In the rows, zero is written as 128.
M: several groups of rows, each row roughly a mix of its group's hidden directions
M (115 x 11)
[[160 141 131 157 124 132 129 143 165 147  74]
 [113 115 103 119 154 149 162 130 166  89 102]
 [149  95 134 144 136  99 109 109  80 108 157]
 [170 124 135 115 133 121 183 168 117 114 122]
 [114 132 122 125 173 135 137  95 131 171 168]
 [154 133  86 128 108 153 138 151 134 106 178]
 [169  94 145 165 142 119  91 127 100 134 123]
 [125 116  93 149  88 182 138 135 109 138 119]
 [121 113 160 139 131 100 115 110 174  83 137]
 [162 119  83 138 117 151 104 126 147 127  82]
 [135 136 150  98  98  71 136  97 134 127 146]
 [127 153 169 116 126  99 147 176 114 109 105]
 [144 122 141 116 142 105 190 136 168 115 124]
 [112 109 112 107  76 140 126 106 101  91 145]
 [149 134 100 138 161 170 144 156 111 165 121]
 [163 106 166 154 138 106  88 135 102 121 112]
 [ 96 123  92 100 100 140 137 114  91 160 147]
 [158 160 151 173 119 172 142 128 119 120 138]
 [119 141  94 149  97  79 149 157 116 125 149]
 [125 133 110 166  87 140 152 175 133 122 150]
 [117 147 170 146 117 141 152 175 109 127 159]
 [157 120 100 137 166 171 149 112 155 105 128]
 [128 143  81 153 109 154 141 151 166 106 144]
 [111 155 133  95  69 122 134 107 120 132 156]
 [148 164 160 106  96 144 120 137 129  81 112]
 [121 128 170 102 140 167  92 141 122  97 109]
 [157 115 101 113 109 150 143 101  98  94 163]
 [116 166 145 119  84 137 122 134 156  81 125]
 [ 84 127  93 151  85 123 125 137 130 115 163]
 [118  89  94  90 139 165 128 127 145 102 109]
 [ 85 143 138 128 125  85 154  95 145 151 108]
 [164  98 110 124 159 100 132 175 122 147 138]
 [135 120 114 161 105 100 126 148  82 135 170]
 [141 136 153 118  86  94 146 110 116 139 175]
 [151 146 162 189 128 133 132 136 150 104 141]
 [109 117 161 124 120 133 121  87 165  86 149]
 [114 122 127 124 111 162  98 151  67 120 114]
 [159 150 104 144 128 104 161 103 111 154 166]
 [119 130 119 163 129 114 125 126 180 128 180]
 [120 102 153 144  96 161 103 152  86 132 145]
 [107 145 149 132  85  89 102 126 116 152 160]
 [ 96 118 133 133 178 121  83 121 136 109  99]
 [132  94 128 103 132  90 143 144 121  73 142]
 [167 143 144 100 147 131 148 164  88 114 111]
 [131  84 138 143 153  74 112 137 102 131 142]
 [ 94 113 147 109 132  88  84 108 116 112 152]
 [114  94 103 143 113  82 114  91 145 142 149]
 [138 146 113 149 164 184 140 143 136 148 103]
 [115  97 154 117 120 101 104 183 144 123 109]
 [ 99 106 140  74 144 120 113  92 154 117 125]
 [177 131 152 127  93 147 105 126 116  87 120]
 [114 167 105 111 147 162 160 130 143  88 133]
 [102 128 119 148 130 135 130 156 193 120 100]
 [114 168 131 148 126 135 117 168 168  90 131]
 [106 127 134 139  96 118  99 173  85 133 106]
 [107 127 118 102 126  57 114 119 122 147 119]
 [157  79 115 152 136 160 124 106 139 141  94]
 [114 111 147 124 120 123  93 165 133  93  81]
 [179 105  97 130 127 178 139 139 137 132 121]
 [137 144 126 138 140 189 132 133  85 154 141]
 [107 164 151 127 141 175 145 116  97 158 132]
 [154  72 110 123 173 119 145 129 106 133 122]
 [104 155 127  97 134  75 144 128  87 122 127]
 [149 154 147 110 122  69 125  92 109 132 136]
 [143  91  89  97 125 105 130 120  93 104 150]
 [115 105 167 105 106 116 121 162  93  97 115]
 [165 122 124  87 157 152 142 104 102 144 156]
 [137 112 172  88 125  87 112 150 114 145 143]
 [143 154 128 103 129 159 142 160 148 173  99]
 [114 125  79 135 122 156 164  93 154 137 145]
 [ 85 103  74 107 108 116 130 135 137 133 109]
 [152  95 153  93 129  96 129 132 122 129 177]
 [163 157 123 158 147  91 114 141 107 118  91]
 [139  97 141 138 128  98 109  97  78 153 145]
 [137 161 137 115 163 161 143 116 113  80 107]
 [120  96 103  75 118 104 143 151 137 158 128]
 [147 116 135  96 175 129  92  93 149 113 129]
 [151 143 117  98 162 150 112 112 154 109  82]
 [125 110 116 117 155 166 113 113 150  80  97]
 [141 150 132 168  67 130 151 139 128 113 133]
 [116 127 112 176  91 143 152 122 142 171 117]
 [112 156 104 137 143 135 167  86 151 163 132]
 [123 127 105 134 127 149  74  93  98 156 119]
 [ 95 141 114 116 122 113  94 120  73 125 157]
 [106  77 157 102 120 121 102  95 107 125 119]
 [167 108 121 124 126 125 180 165 140 104 143]
 [139 148 144 177 145 177 138 113 132 124 156]
 [164 117  90 107 127 157 151 131 106 161 156]
 [156  79 144 138 121  91 104 124  93 130 140]
 [129  97 100 125  91 120 134  93 109 120 174]
 [146 128  88 139 145 173 147 126 140  84 141]
 [157 110 124 122 183 121 136 128  77 134 137]
 [129 107 135  81 124 131 147 148  84  89 127]
 [139 157 162 133 106 139 134 132  84 166 157]
 [133 174 142 123  96 135 115 172 155 102 134]
 [152 121 105 151 106 154 140 169 168 101 122]
 [ 78 161 109 114  99 139 148 105 152 141 143]
 [142 122 103 134 129 125 165 139 189 101 138]
 [104  97 139 107  74 109 127 164 123 136 145]
 [117 141 124 150 141 184 111 145 121 114  83]
 [145 174  81 150 118 113 137 149 121 143 101]
 [114 107 167 137 119 135 159 154 157 105 168]
 [ 68 109 125 144 114 136 114 140 115 155 163]
 [102 115 114 172 156 110 116  91 108 116 158]
 [135 138 127 107 142 128 179 123 168 116  86]
 [131 127 131 103 166 114 131  97 186 108 120]
 [140 144 108 113 130  83 158  85 142 151 150]
 [128 128 107 149  85 107 140 182 134 101 125]
 [101 146 117 141 138 145 102 110  65 144 136]
 [108 169 120  98 125 158 159 121 146  87 121]
 [ 71 142 162 121 102 141 117 135 106 123  99]
 [134 128 153 132 158 113 122 170 147  81  98]
 [138  76 140 159 147  88 104 147 131 122 119]
 [130 108 174 128 135  94 105 107  96 145  98]
 [141 129  96  79 117 156 171 114 114 123 146]]

one row of each group, then the others: which group is each in?
[142  87 131 108 117 116 135  78  84 128 133]	B
[136 132 107 170 160 174 130 144 100 145 144]	K
[ 95 123 127 166  88 105 145 139 118 149 164]	Q

[160 172 125 106 110 169 134 120 100 112 148]	B
[143 128 128 148 137  62 136 117 135 138 168]	K
[126 153  92 148 125 101 120 114  87 165 154]	Q
[101 112  83 128 108 117  95  99 159 111 111]	Q
[176 123 151 129  86 131 155 152 147 101 135]	K
[162 100 111 131 111 140  98 163  90 109 146]	Q
[140 158  86 163 115  92 136 134 114 163 132]	Q
[116 181 153 106 106 153 131 126 147 102 100]	B
[130 150 192 128 114 100 113 147 144 131 103]	K
[146 153 153 108 118 145 127 171 160 116  87]	B
[111 129  88 108 133 143 167 132 153  83 146]	B
